In the data rows, 128 means zero.
Each pair is two rows. How far apart are they, by a hidden measure? 0 means very close, and 20 very far. Two or three weighted sums of its numbers give each row a place; it is the straight-line distance between the places.
[120 114 127 133 106 143  69 136 154 114]
[145 110 120 118 117 134 108 144 127 121] -> 4
[133 136 141 126 139  95 166 120 115 116]
[125 128 139 107 107 117 131 132 128 123] -> 9
[115 140 115 132  91 120 105 131 163 142]
[110 125 131 138 126 182 118 126 133 163] -> 7
[160 127 121 143 156  66 128 121 145 147]
[133 122 126 128 154 177 155 113 107 168] -> 7
[117 144 161 146 128 110 139 126 122 120]
[130 140 101 136 131 127 132 134 126 128] -> 3
[127 133 142  81 100 126 146 111 131 128]
[150 113 151 107 155 124 153 128  96 114] -> 9
[121 124 123 143 149 119 121 147 112 124]
[111 136 126 149 114 120 101 144 162 126] -> 9
[125 128 117 146 135 122 130 143 119 123]
[128 121 102 137 121 102 110 142 150 133] -> 5
[129 137  92 134 162 139 128 156  98 128]
[ 82 129 127 166 101 169  72 149 163 105] -> 11
[124 142 107 156 146 144 160 154  85 132]
[130 116 163  99  98 127 138 109 136 129] -> 3
[143 126 129 130 115 138 104 127 134 134]
[123 128 111 156 115 118 100 148 134 139] -> 7
[103 162 136 157 152 147 197 149  47 117]
[124 139 106 127 119 120 137 132 125 141] -> 10
[154 130 131 150 168  99 142 103 144 186]
[122 125 120 151 112 108  82 120 160 122] -> 11
[117 115 142 158 116 137  86 138 145 119]
[120 140 157 119 101 115 154 126 106 121] -> 6
[124 131 100 123  93 158 104 141 169 107]
[112 141 121 203 171 127 137 166  83 128] -> 15
[128 114 110 122 120 181 118 151 116 120]
[131 143 133 113 140  99 167 110 112 132] -> 6
[103 134 120 148 107 128 108 140 152 125]
[120 112 165 153 171 131 170 148  68 103] -> 15
[131 121 133 160 162 144 132 145 110 111]
[164 124 176 116 137  76 172 110 116 143] -> 5
[113 125 143 110 135 111 146 120 113 106]
[152 122 115 128 153 101 101 128 153 120] -> 10
[121 140 128  94 124 129 155 124 110 128]
[104 135 104 142 115 118 116 132 145 123] -> 9
[124 120 136  99 122 176 130  98 142 176]
[126 122 134 166 140 119 114 138 120 123] -> 7
[144 125 112 122 155 138 160 110 130 177]
[135 115 117 141 141 139  89 137 153 121] -> 10
[149 117 150  99 123  86 159 126 123 128]
[136 111  91  93 114 145 101 133 135 119] -> 6
[168 105 122 142 140 115 118 134 136 127]
[101 138 149 129 118 151 168 134  89 123] -> 18
[120 127 109 156 155  98 105 131 134 122]
[152 119 124 140 180 127 134 108 130 173] -> 8
[127 128 120 154 136 151 126 157 117 133]
[141 137 159 137 149  82 154 132 107 114] -> 6
[136 119 138 127 138 136 128 105 147 166]
[150 121 103 130 133 122 108 129 131 118] -> 6
[137 120 166 122 131  91 149 114 131 115]
[115 132 153 141 133 147 150 124 136 186] -> 11
[116 138 134 109 111 115 158 115 101 136]
[106 125 139 128 120 171 125 102 135 184] -> 5
[117 129 122 148 115 135  96 141 147 123]
[117 120  89 106 113 149  86 130 160 117] -> 3
[153 108 127 101 148 168 133 116 115 171]
[123 140 113 131 119  98 105 120 162 134] -> 9
[134 134 102  88 155 134 156 128 106  93]
[117 107 111 134 131 126  68 149 150 104] -> 11
[135 119 109 121 122 148  95 142 142 126]
[123 141 126 163 143  94 128 144 132 138] -> 4
[134 125 110 132 116 132 120 138 134 134]
[119 166  87 156 124 110 112 143 149 122] -> 8
[149 129 112 144 171 115 135 106 133 194]
[125  96 177  87 131 139 130 126 125 124] -> 13
[ 99 148 151 110  82 115 119 114 148 126]
[ 81 133 115 188 127 126  62 156 167  92] -> 7
[119 154 151 116 102 113 162 137 125 122]
[144 111 127 123 109 158  94 123 139 124] -> 8
[137 120 163 134 165 131 173 130  78 121]
[124 107 106 161 178 129  76 160 143 100] -> 8
[146  90 152 103 157 109 133 115 114 105]
[142 121 168  93  96 133 145 108 118 124] -> 8
[139 134 115 138 149 102 120 133 136 131]
[122 133 142  84 106 156 143 116 106 123] -> 9
[135 107 144  86 132 115 141 104 122 111]
[ 91 149 162 135  92 116 148 113 134 138] -> 9
[ 96 153 122 185  91 113 113 152 145 121]
[113 136 120 170 148 133 120 153 117 116] -> 10
[138  93 124 127 124 158  85 131 140 107]
[110 125 123 111 135 208 167 127  88 171] -> 15
[137 138 104  71 132 154 181 103  94 118]
[165 115 112 133 183 119 102 135 120 103] -> 8
[136 124  95 132 128 132 121 146 132 115]
[148 111 122 102 150 158 140  99 116 171] -> 11
[112 135 111 143  95 125  93 140 143 119]
[117 145 116 142 143 158 153 119 129 172] -> 9
[ 94 151 115 172 116  91 119 145 144 140]
[120 127 112 134 130 132 117 149 128 114] -> 8
[123 121  92 108 143 155 151 104 124 166]
[100 141 114 160 129 121 116 157 141 133] -> 11
[134 140 143 120 132 115 176 121  92 131]
[131 114  96 120 126 159 106 144 128 116] -> 6
[135 129 122 147 136  96 109 121 153 137]
[125 138 104 102 148 104 141 120 134 106] -> 10
[125 106 131 122 102 151  86 148 148 109]
[117  92 123 126 113 141  80 123 165 105] -> 7
[134 108  85 108 101 148 101 150 129 119]
[120 141 109 163 154 136 124 159 106 130] -> 7
[119 128 143 120 137 133 143 134 108  99]
[124 125 172 128 132 126 147 120 108 119] -> 4
[121 143 120 155  93  88 106 108 158 140]
[134 134 170 107 105  88 128  99 156 128] -> 9
[131 127 106 133 109 132  99 136 169 116]
[102 141 133 191 182 132 137 155  72 121] -> 17
[169 124 178 118 155  76 139 107 141 131]
[118 122 104 117 125 189 140 110 122 166] -> 15
[155 109 124 140 148 102  92 118 138 114]
[103 146 164 118  92 119 148 119 126 118] -> 13
[103 143 151 118  99 107 140 120 120 114]
[129 125 113 108 140 171 135 100 135 178] -> 8
[120 147  95 132 113 138 110 127 144 116]
[119 160  83 124 110 150 127 139 131 134] -> 5
[150 148 151 109 119 120 170 121 100 140]
[126 127 100 142 120 114 109 154 140 134] -> 9
[164 120 160 104 147  60 142  92 134 133]
[115 115 130 139 106 162 124 136 133 136] -> 11
[144 104 148  83 124 129 143 102 130 117]
[147 123 146  78 145 100 143 113 135 109] -> 8
[136 107 101 139 159 133  95 153 139  94]
[131 127 115 144 108 132 117 137 147 137] -> 9
[126 131  84 120 123 152 101 129 138 120]
[137 122 147  81 110 103 147  95 105 123] -> 8
[125 138  88 161 157 156 156 173  85 123]
[142 124 171 119 138 123 159 117 103 109] -> 7
[103 146 147 105  82 115 136 107 138 128]
[148 127 160 105 151  84 150 111 147 130] -> 13
[100 125 150 122 133 124 132 122 112 122]
[154 112  98 112 142 161 119 141 100 110] -> 11
[158 106 173  97 122 123 138 104 107 127]
[125 122 144 122 124 189 121 110 137 172] -> 6
[144 111  98 128 163 124 109 143 120 103]
[127 134 105 127 109 158 107 140 127 120] -> 8
[123 111  99 143 123 144 113 143 129 104]
[106 130 113 148 102 146  79 136 157 117] -> 8
[154 123 161  85 122 119 153 102 105 131]
[141 137  95 122 126 140 125 138 119 129] -> 6
[141 130 117 145 171 142 146 110 121 176]
[127 140 137 155  86  96 107 120 170 162] -> 14
[101 144 133 165  98 135 107 147 163 128]
[127 129 165 107 121 100 137 112 122 117] -> 11
[102 134  94 159 136 123 123 146 138 128]
[127 154 106 170 157 133 159 161  96 139] -> 6
[128 111 133 132 114 145  83 156 148 120]
[124 128 137 108 143 149 150 142 103  96] -> 10
[131 145 127 112 134 136 167 123 109 124]
[113 133  84 137 133 109  87 131 158 108] -> 6
[133 115 106 132 125 148  98 149 142 119]
[113 147  86 158 144 143 133 162 107 121] -> 5
[141 117 126  75 118 146 130 121 127 110]
[158 125 170  98 128 100 143 107 122 125] -> 5
[100 140 149 144 131 140 168 136  88 116]
[138 130 153  94  95 111 147  89 142 137] -> 8
[107 153 143 118  73  83 132  96 155 138]
[119 138 138 152  99 105 110 109 150 141] -> 6
[123 124 167 144 141 113 131 123 122 102]
[120 136 101 157 125 128 129 141 137 126] -> 8
[138 134 107 146 147 164 161 153  79 135]
[116 131 107 156 127 112 114 143 128 127] -> 6
[116 147 135 133 160 132 153 130  77 102]
[130 134 154 138 164 113 176 126  76 114] -> 8
[124 122 108 162 118 115 115 142 137 119]
[116 129 138  94  97 160 132 122 116 116] -> 14
[162 117 177 113 120  99 150 108 125 138]
[136 126 154 105  96 114 147 116 134 127] -> 6
[149 130 114 111 134 153 137 111 132 175]
[108 137 135 155 121 156 145 141  99 132] -> 3
[144 111 179 105 118 130 142 105 108 108]
[ 97 129 121 136  88 151  79 134 155 125] -> 15
[102 156 114 168 118 148 130 158 113 137]
[134 123 156 108 110 125 134 111 124 120] -> 7
[128 139 123 101 117 111 147 122 140 105]
[123 151 138 106 105 136 139 127 114 115] -> 7
[120  97 130 110 109 152  97 127 141 118]
[143 135 185 106  77  94 161  91 139 159] -> 6
[132 117 136  77 119 152 136 111 117  97]
[133 142 115 163 135  99 126 130 130 139] -> 11
[114 140 112 150  91 127 115 137 156 135]
[120 109 167 104  97 143 106 124 133 104] -> 10
[120 137 133 105 115 132 134 125 105  95]
[156 108 140  79 136 147 150 101 106 119] -> 10
[ 95 139 155 106  88 137 139 137 110 110]
[137 124 112 144 133 155 125 152 120 120] -> 15
[126 146 107 145 141 122 105 130 147 115]
[138 119 157 114 151 129 152 122  87 122] -> 11
[123 122 115 135 182 143 112 122 131 157]
[124 141 135 105 111 119 138 118 119 108] -> 8
[150 114 163 118 158  91 131 121 132 109]
[157 102 162  78 126 131 138  94 102 113] -> 4
